In the data rows, the value 128 means zero.
Some points:
[106 138 116  92 119 126 117  82  75 124 172 103 135 123 108  75  58 167 125 106 150 140 101  95 135 173 151 165 139 135 107 171]
[110 100 140 196 171 129 228 114 121 124 194  75 145 126 164 120 106 123 124 139 106 156  55 138  87 143  80 150 159 175 112 136]
[102 120 114  96 153 134 109 112 106 105 132 131 126 158 206 164 139 123 153 116 173  50  84 165 113 136 143 112 150 132 161 182]
[138  97 153 195 152 129 134 164 159 151  72 110 130 168 134  91 126 131 146 108 136 122 148 174 225 153 148 127 155  86  37 176]
[214 110  88  87 102 121 106 121 105 155 134 167 142 185 113  92 109 109 112  94 103 155 149 158 163 200 130 148  80 189 160 135]
[169 196  81  70 154 144  48 115 155 134 125 116 101  89 119 121 161 150 156  81  92 136 102  94  87 197 143 138 145 113 108 123]
[159 133 107 127 137  79  99 109 161  76 168 157 135 100 136 151  82  82 181 123 163  61 120 125  88 123 105  84 150 163 101 171]
[137 153  86 132 151 155 106 120 139 136 138 191 186 179 143  70 140 141 134 192 141 119  34 123 132  84 138 131 165 135 136 133]
[140 117  75 100 112 179 169 152 142 155 149  94 145 157 159 160  54  75 102  89 127 148 122 114  98 136 121  57  98  77  95 103]
[151 149 124  69 131 125  88 111 155 111 103 146 138 107 141  97  86 151 126 134 248 107 141 145 113  81  78 127 111 128  95  84]
[110 168 152  69  97 135 160 103 113 108 119 120  97 144  92 100 176 138 143 185  94 116 176 151  94 111 118 144 167 123 131  96]
[108 114 129 158 146 134 101  31 144 101 103 136 126 122 168 126  91 159  80 231  91 125 182 144 131 155 180 104 150 155 136 157]
[168 110 154 127 175 182 178 116 103 165 172 163 143 132 117 106  75 119 165 127 151  87 178 126 101 137 154 134 110 136 109  93]
[145 146 160 164  78  47 172 130 108 172  71 149 123 132 128 144 148 137 173 187 144 142 133 107  91 135 101 131 102 142 120 134]
[103 161 103 130  88 147 147 162 124 125 109 132 138 133 145 109 133 179 141 115 158 132 185 163  80 107 107  77 115 161 139 115]
[127  93  97 119 137 160 150 178 130 141 116 112 124 121 121 133 200 176 176 144 138 141 127 126  78  66 165 112  80 153 118 151]
[151 108 128 150 130 127  80 173 148 131  71  64 173 145  78 148 127 108 127 183 123 103 126  85  92 210 167 114 127 110 109 127]
[128 108  62  94  91 180 172 138  75 122  58 145 166 114 127  88 108 130  99 178 121 116  88  98 145 149 149 124 146 152 127 156]
[100 134  94 149 189 112 126 146  89 124  84 154  67 122 146 193 113 173 101  99 105 146 123 112 111 140 105  93 144 116 108  64]
[169 204 190 146 113 124 182 144 107 159 166 109 119 175 105 121 130 144 110 101 113 120  91  92 166  51 147 137 130  96 199 133]
[ 65 150 108 128  99 146 120 138 122 169 189 131  95 112 116  90 100 109 185 125  86 165 108 164 120 114 134 111 119 127 131 165]
[157 145 143 100 155 123 157 210 192 158 116 101 100  78 161 108 125  91  74 137  85  84 118 178 139 123 119 143 134 163 124 110]
[163 138  99 143  96  88  80 124  93 114  87 106 125 127  99 130 110 122  92 192  81 130 162 150  95  92 102 165 123 121  71 118]
[124 170 105 113 103 140 141  91 145 164 131  69  98 140 132 183 175 158 138 120 170 210 138 173 128 133 138 129 152 111 105 120]
[ 75  97 122 119 143 190 157 177 130 169 129 179  92  98 105 122 110 110 130 114 185 121 161 183 142 139 135 158 178 117  95 108]
[106 127  81  78 106 105 178 115 152 143 129  87 130 158 101 107 137 109  87 109 170 106 150 163 102 167 172 149 106 144 113 132]
[123  82 135 139  61  45 111 131 155 137 112 169 126 169 120 100 129 145 196  84  69 145 145 176 149 184  62  81 154  89 159 109]
[101  68 150 128 165  97 117  86 197 121 135  98 149 125 124 118 156 135  60  95 135 234 107 177 101  86 140 144 134 137 152 151]
[119  72 135 134 159 129 108  71  96 182 141 133  85 105 156 141 133 145 165  92 131 137  98  66 132  76  96  82 112 157 112 140]
[115 143 151 119 131 153 151 112 126  76 102 169 175 118 105 105  82  57 149  93 115 155 122 113 111 113 104 113 129 150 141  96]
[105 141 121 155 163  91 103 129 119 146 150 134 129  83  82 147 172 106 101 183  86  90 143 149 140 141 111 142  57  99 142 138]
[167 167 183 216 139 113  74 136 111  96  52  77 122  90  92  71  58 134 152  83 177 141 104 119 142  85 144 113  85  99 213 141]
[131 145 113  53 113 165 128 175 143  71 102 160 174 163 156 108 141 130 113 102  61 111 153 134 114  74 153  97 132 160 141 110]
[179 175 106 168 181 163  89 113 170 205 158 104 112 152 182 129 118 164 142 140 134 160 178 113 119  97  98 122  96 137 116  68]
[119 100 104 163 200 157 127  65  98 102 123 118 110 121  72 109 142 133 124  92  67  31 102 142 149  92  83 115 138 147 153  94]
[139  98 146 152  97 128 108 139 152 136 154 161 145 164 136 122 123 104 141  99 138 194 105  86 101  72 114 125 117 116  72 103]
[168 119 102 114 109  94 143  92 138 183 120  70 141  96 121 124 159  95  86  91  88  82 121 114 146 102  90  76 129 110 117 202]
[173 124  91 104 110 112 108  83 120  75 118 140 106 162 169 147 132 125 129 112 117 121 119 114 123 145 154 184 117  70 120 153]
[ 96  88  89 154 115 160  65 139 130 136 170 165 100 135  81 127 125 135 106 149 153 152 152 117 136 149  66  77 141 152 184 131]
[162  82  95 125 105 114 123 162 127 151 143 179  27 143 139 156 129 175 127 117 115 107 117 140  86 100 141 185 140 140 172 161]
[128 124 143 141 125 100  92 157 125  87 175 137 102 129  96  89  83 112  45 101 112 147 183 119  74  91 135 173 188  82 102 143]
[ 84 137 142 177 176 193 101 178 150 115 161 178 176 154 167 171 119  88 175 127  95 160 154 157 163 170 131 120 100 158 115 117]
[ 89  57 150  81  88 113  94 111 145 101 124  64 101 105 120 138 104 141 196 170  96  96  62 118 149 131 116  90  87  78 122  70]
[140 131 121  87 124 156  86  98 110 131 151 127 132 118  97 124 169 110 220 164 134 173 121 124 110 117 130 129 169 119 102 132]
[130 133 197 143  96 160 162 153 159 131 138 118  92 135 194 117 142 112 115 122 157 113 119  82 104 152 138 133 111  28 226 136]
[102 175 162 125 143 130 136 157 132 120 138 158 109 215  68  91 114 136 104 148 140 130  83  71  89 153 129 110 130 145 106 119]
[142 130 111 130 213 101 137 152 164 154  88 145 165  95  85 155 134  81 153 145 148 147 121 129  84 109 180 167 135 122 176 149]
[113 178  93 150  91  83 144 125 176 110 125 141 103 149 153 153 154  94  61 100 158 114 151 106 234 131 125  76 102 136 102 128]
[163 156 213 127 100  87 112 150 173 105 136 145  94  94 128 116  96 181 117 131 137 114  49 143 190 141 179 105 128 209 109 121]
[131  55  90 122 142 100 129 184 117  85 102  72 105 152 129 158 100  93 157 138 145 152 140 127 138 129 141 149 198 157 156 154]
[147 198 200 159 129 172 164 108 120  91 131  80  83 130 103 130 100 155 161 153 135 129 127 158 234 132 121 135 139 119 176 119]
[144 111 163  88 138 136 127  86  81 152 106 113 153 189 105 107 178 119 105  87 134 118 166 141 147 150  97 125 148 131 102  93]
[106 178 124 115 120 140 101 103 124 177 134 166 100  80 140 113 122  93 127  76  99 120 131 116 106 137 190 153 113 100  91 129]
[157 189 184 169 152 180 152 118 141 110  65 193 130 109 202 134 128 132 139 133 127 134 147  93  86 141  78 137 139 121 157 198]
[ 78 146 130 128 137 122 144 151  73  90 102 103 118 144 126  92 114  95 135  88 101 134 138 117 110 120 144  96 128 138  88  96]
[ 61 107  59 133 179 128 157 103 108  73 143  99 104 165 119 132 111 100 107  93 135 195 123  98 148 145 103 182  91 134 167 153]
[178 141 131 137 166 111 123 160  85 140 177 105 123 159 120 145 180 120 112 222 185 159 131 123  99 166 139  58 104 121 134 174]
[131 151  71 153  84  70 124 128  94 147 147 148 179  61 119 154 164 118 156 148 159 150  95 134 188 143 135 175 151  97 132  95]
[ 78 131 131 175 122  75 135 102 136 105 177 131 165 179 125 168 148 167 131 140 142  54 116 116  82 133 208 176  83 122 101  74]
[129 157 134  97 125 163 100  98 139 108  76 100 126 160 156 203 127  69 105 187 135  99  88 176 147  89  63 163  95  70 103 154]
[125 128 145 162  82 130 134  51  94 166 136 160 130 101  59 146 117  43 104 131 136 122 132 163 119 143 186  90 112 124 142  98]
[180 123 112 116  83 103 152 120 101 104 191 120 121  96 196 132 134  99 153 214 137 163 163  65 169 121 142 138 151 145 150  97]
[112 110 220  75 122 148 158 153 192 126 123 126  97  63  92 145 149 125  99 154 142 135  94  54 176 155  85 148 138 162  95 144]
[144  86 121 144 145 143 147 165  45  80 103 137  97  85 151  76 151 156  79 142 153 137 115 178 125 173 128 117 121 104 105  67]
[ 50  91  96 120 156  98  85 135 146 188 128 132 198 139 132 124 119 135 111 118 140 123 122  82 128 128 124 183 178  93 156  87]
[118 108 126 104 118 103 123 120 121 143 103 131 124 123 136 131 167 134 122 125 110  82 133  96 189  91 110 165 162 127 112 165]
[126 141 156 128 141 105 156 146  89  63 174 110 139  84 108 146 131 220 170  85  96 149 157 127 139 158 144 156 104  88 110 189]
[108  70 147 107 122  94 112 151 104 147 156 161 132 136 161 104  99 126 122 177 117 128 147 150  99  91 115 112  48  77 138 117]
[127 158 184 158  75 154  85 145 123 155 131 106 135 128 131 135 221 134 109 108 168  73 155 118 101 152 105 157 152 175 215 127]
[163 168 137 112 148 133 159 129 130 118 161 161 220 113  89 176 132 196 126 109 142 107 143 186 130 125  86  96 164  89 115 170]
[ 89 141 162 107 177  58  98  88  95 161  92 100 170 120 188 142 117 132  91  80 131 170 139 134 119 139 118 132 142 184 162 110]
[ 59 118 155  66 101 126 157 144 130 108 122 143 188  87 122 164 110 200 122 110 143 140 158 139 149 117 137 132  40 118 168 158]
[141 144 190 155  71 139 108 158  96 122 134 100 154 139 162 206 118  91  98  71  69 112 117 122  99  99 117 152 178 189 126 104]
[156  91 115  89 156 165 153 120 118 134 153 153 103 103  90 169 170 122 134  79 118 155 146 144 178 153 169 112 147 162 135 102]
[153  86 117 217 112 179 138 125 168  83 115 148 158  95 140 106 165 139 110 106 124 123 131  92 120 121 145 127 113 113 112 126]
[159  91  75 143 108 185 189 104 191 142  90 118 140 112  97 127 133 174 157 134  89 107 145 106  96  95 123 138 122 149  95 126]
[ 91 130 120 137 113  94 118 172 188 132 132 103  91 140 157  84 119 114 160 176 124  93 150 146 231 147 148 129 126 146 113 125]
There is one direction along which these points spread out most. Take the direction at right angles to it along which they spread out most. Then take the direction at right angles to both along which they spread out most. Go by this last direction. Where along it does each point below lie, from 0 to 99? The average is 50, and the first point in the table lies past the average. One standard deviation of the points above along it is 16.
[159  91  75 143 108 185 189 104 191 142  90 118 140 112  97 127 133 174 157 134  89 107 145 106  96  95 123 138 122 149  95 126] 39
[168 119 102 114 109  94 143  92 138 183 120  70 141  96 121 124 159  95  86  91  88  82 121 114 146 102  90  76 129 110 117 202] 55
[ 65 150 108 128  99 146 120 138 122 169 189 131  95 112 116  90 100 109 185 125  86 165 108 164 120 114 134 111 119 127 131 165] 59
[178 141 131 137 166 111 123 160  85 140 177 105 123 159 120 145 180 120 112 222 185 159 131 123  99 166 139  58 104 121 134 174] 10
[128 124 143 141 125 100  92 157 125  87 175 137 102 129  96  89  83 112  45 101 112 147 183 119  74  91 135 173 188  82 102 143] 61
[163 168 137 112 148 133 159 129 130 118 161 161 220 113  89 176 132 196 126 109 142 107 143 186 130 125  86  96 164  89 115 170] 45
[169 196  81  70 154 144  48 115 155 134 125 116 101  89 119 121 161 150 156  81  92 136 102  94  87 197 143 138 145 113 108 123] 43
[106 178 124 115 120 140 101 103 124 177 134 166 100  80 140 113 122  93 127  76  99 120 131 116 106 137 190 153 113 100  91 129] 55
[163 156 213 127 100  87 112 150 173 105 136 145  94  94 128 116  96 181 117 131 137 114  49 143 190 141 179 105 128 209 109 121] 67
[180 123 112 116  83 103 152 120 101 104 191 120 121  96 196 132 134  99 153 214 137 163 163  65 169 121 142 138 151 145 150  97] 29
[144  86 121 144 145 143 147 165  45  80 103 137  97  85 151  76 151 156  79 142 153 137 115 178 125 173 128 117 121 104 105  67] 59
[131 151  71 153  84  70 124 128  94 147 147 148 179  61 119 154 164 118 156 148 159 150  95 134 188 143 135 175 151  97 132  95] 43
